In the rows, 128 means zero.
A single turn carries every row of the set below to another of its rows. Some are shown first; where does it send the rows asked next?
q_227: [119 127 132 108 147 135 116 121 111 120 135  98 143 113 121  96 162 128
 150 148  98]
q_691: [102 145 141 118 120 110 102 139 129 114 133  98 159 132 113 125 137 127
 140 104  97]
q_549: [120 131 146  86 129 143 122 129 109 115 138  97 151 110 118  91 141 144
 146 138 111]
q_173: [117 128 145  81 103 142 123 130 107 115 148 103 156 115 112 105 118 161
 131 152 117]
q_251: [107 150 137 135 124 114 118 118  78 123 147 147 141 120 145 135 149 125
  97 138 121]
q_696: [108 159 153  96 150 139 125 140 120 134 139  97 156  85 119 140 142 166
 123 144  88]
q_334: [112 116 118 124 137 133 111 118 110 121 144 103 142 121 122 121 165 130
 138 173  90]
q_880: [111 134 156 107 134 128 110 138  95 136 145  86 176 108 113 156 136 144
 108 162  64]
q_121: [115 139 147 159  94 121 110 129 121 103 148 109 154 119 125 142 155 134
 123 139  83]
q_945: [109 166 130  89 133 124 111 151 104 131 143 140 122 112 141 150 138 155
 141 126 118]
q_671: [109 160 137  95 103 130 118 155  88 128 150 130 125 100 162 150 143 159
 145 139 109]
q_58: [108 145 161 107 120 131 119 142  98 140 152  83 174  97 124 148 136 162
 113 161  77]
q_792: [114 137 148 109 157 128 108 136 105 136 136  96 167 107 105 154 141 139
 111 156  66]
q_237: [117 156 131  99 151 116  98 143  96 130 143 150 126 133 119 146 136 133
 131 123 108]
q_95: [107 136 139  95 100 131 124 138  69 107 131 142 141 106 152 141 137 116
  98 132 116]
q_281: [106 158 160 100 128 138 129 142 108 135 146  87 163  85 128 141 139 172
 117 155  86]
q_164: [111 115 130  98  96 140 118 124 104 119 158 110 156 124 113 128 125 158
 115 176 108]
q_127: [127 142 147 117 135 113  90 139  74 128 149 143 138 139 119 150 134 119
 124 135  92]
q_616: [112 134 143 136  77 136 115 141 129  92 146 113 149 107 131 153 143 145
 118 143  86]
q_702: [111 150 150 102 165 135 116 137 119 130 133 104 156  95 106 145 145 148
 115 147  75]
q_88: [101 138 134 104  81 137 116 148 135  94 134 110 151 105 126 150 133 148
 125 124  98]
q_478: [ 92 158 129 122 127 102 118 126  83 132 146 134 145 130 151 127 150 124
 110 127 126]
q_550: [100 148 134  95 102 122 110 149 137 102 132 104 156 120 114 136 126 141
 133 107 101]
q_676: [129 137 155 122 107 120  99 141  57 130 155 129 146 129 139 149 136 122
 129 146  87]
q_618: [ 94 141 130  82 108 122 122 144  74 119 127 128 148 109 158 137 141 112
 114 122 118]
q_796: [111 111 115 116 114 132 113 121 107 120 155 109 151 126 117 135 146 145
 120 185  95]
q_43: [109 147 147 150 116 107 105 129 122 113 141  98 160 132 116 127 147 125
 134 121  86]
q_218: [ 86 153 124  97 119 106 119 137  80 130 132 123 147 122 155 129 145 118
 119 120 124]
q_743: [111 139 143 121 110 130 123 127  76 110 144 153 142 111 148 139 142 121
  92 141 117]
q_665: [120 143 151 110  88 127 109 149  66 129 158 121 142 108 163 151 139 143
 138 148  94]

q_665 turns into q_671
q_88 turns into q_550
q_696 turns into q_702
Where do these go?
q_478 turns into q_251
q_334 turns into q_796

